In the rows, zero is written as 128.
Each named move below is a turn or a mirror, shown by a few rows before and after it. Which moves, in which order, take the first row of each later pair to the second? The first pair is answered.
F (before |-> after):
[157 143 109 145 115  96 121 163 162] |-> [151 100 177 122 134 103 155 143 147]
[138 127 131 122  92 129 129  98 203] |-> [138 122 145 120  97 131 135  94 199]
[ 88 152 148  99 108 122 154 127 111] |-> [ 88 169 117 107  98 120 137 134 115]
M (before |-> after):
[153 131  83 133 123 119 122 150 135] |-> [120 163 126 115 121 100 146 145 119]
[128 174 141 127 137 114 155 130 133] |-> [108  97 120 106 105 147 147 130 121]
[145 150 103 128 107 118 115 112 177] |-> [108 155 136 105  95 113 139 110 160]
V (before |-> after):
[100 154 131 117 115 118 138 132 111] |-> [111 120 123 103  96 129 128 117 148]
[114 178  69  91  81 158 108 101 206] |-> [ 92  49  99 115 143 206 141 127  74]
[104 118 156 105  95 118 114 138  98] |-> [104 143 155 102  86 112 108 136 115]
[112 133  98 154 120 102  94 115 133] |-> [114  99 100 157 124 113  93 112 122]
Then:
(2 to 4 moves a pair)
[122 109 111 115  96 139 119 105 165] |-> [ 93 166 103 131 101 121 124 129 131] -> V then F then V then M
[124 162  74 154 100 116 108 130 157] |-> [103 119 166 148 154 128 161 123  79] -> V then V then F
[171 110 157 153 196 133 146 117 124] |-> [ 88 198 104 130 121 107 143 150 107] -> F then M then F
[123 109  70 123  76 134  99 143 136] |-> [117  89  74 128  86 144  99 146 120] -> V then V then V
[111 163 129  93 105 118 129 110 169] |-> [152 120 144 101 133 137 129  96 175] -> M then F then M then F
[ 55 116 144  75  47 133 149 112 122] |-> [126 204 167 169 174  99 156 132  72] -> V then M then F then V
[104 123 211 103 134  95 172 104 124] |-> [118 129  48 144  75 111  94 142 152] -> F then M then M
[124  63 130 119 104 143 149 116 117] |-> [125 135 164  99  96 112 161  99 155] -> M then M then V
[104 197 107 126 133  77 122 146 103] |-> [131  74 177 106 168 111 147 107  97] -> M then M then F
[134 149  99 159 153 125 114 155 106] |-> [101 116 150  90  98 131 133 116 141] -> F then V then M
[129 161  84 164 150 128 111 158 103] |-> [112  69 114 104 100 159 120 124 135] -> V then M then F then M
[138 137  67 171 133 140  95 165 116] |-> [ 91  78 130 135 131 153 135 154  73] -> M then V then V
[121 193 104 156  88 106 116 138 122] |-> [127 124 107 176 123 132 124 152  62] -> V then V then M
[172 141  86 119  69 115 100  87 178] |-> [173  88 158  99  96 123 136  59 163] -> F then M then M then M
[192 157  83 111 127  61 128 127 156] |-> [110 102 122  87 125  82 170 149  55] -> V then V then M
[163 127 133 134 122 140 112 116 175] |-> [152 159 164 132 138 124 130 116 162] -> V then M then V then F
[125 150 112 137 105 136 107 132 153] |-> [137 104 120 132 111 149 111 125 150] -> M then F then M
[148 134 177 119 159 122 150 124 108] |-> [147 128  82 144 131 138 108 157 104] -> M then F then V
[138  68 186  95 126 138 148 101 112] |-> [164 203 100 151 130  96 107 132 145] -> M then M then F
[124 123  98 137  92 130  91 138 169] |-> [128  73 157 121 119 141 117 116 156] -> F then M then M then M
[113  97 150 112 113 144 147 110 111] |-> [151  97 116 127 107 148 122 105 152] -> M then M then F then V
[115 150  93 149 137 124 109 152  97] |-> [128  83 119 141 152 147 116 138  93] -> M then F then M then F
[108 125 185 127 145 130 147 146 148] |-> [100 141 179 123 130 127 147 149 155] -> M then M then M then V
[126  85  88 100  77 132 109 100 181] |-> [105 149 134 158 176 107 150 147  55] -> V then M then M
[ 51 183 111 124 128 124 136 150  59] |-> [ 70  89  66 126 105 165 107 147  74] -> V then V then F
[133 167 164 143 166 108 134  93 167] |-> [ 83 178 159 116 126 107 139 106 150] -> V then F then M
[150 120 126 133 112 112 119 126 164] |-> [144  96 118 153 139 122 127 145 120] -> M then M then V then M
[156 141 162 126 161 116 119  88 175] |-> [136  54 129 130 148 152 111 105 134] -> M then V then M
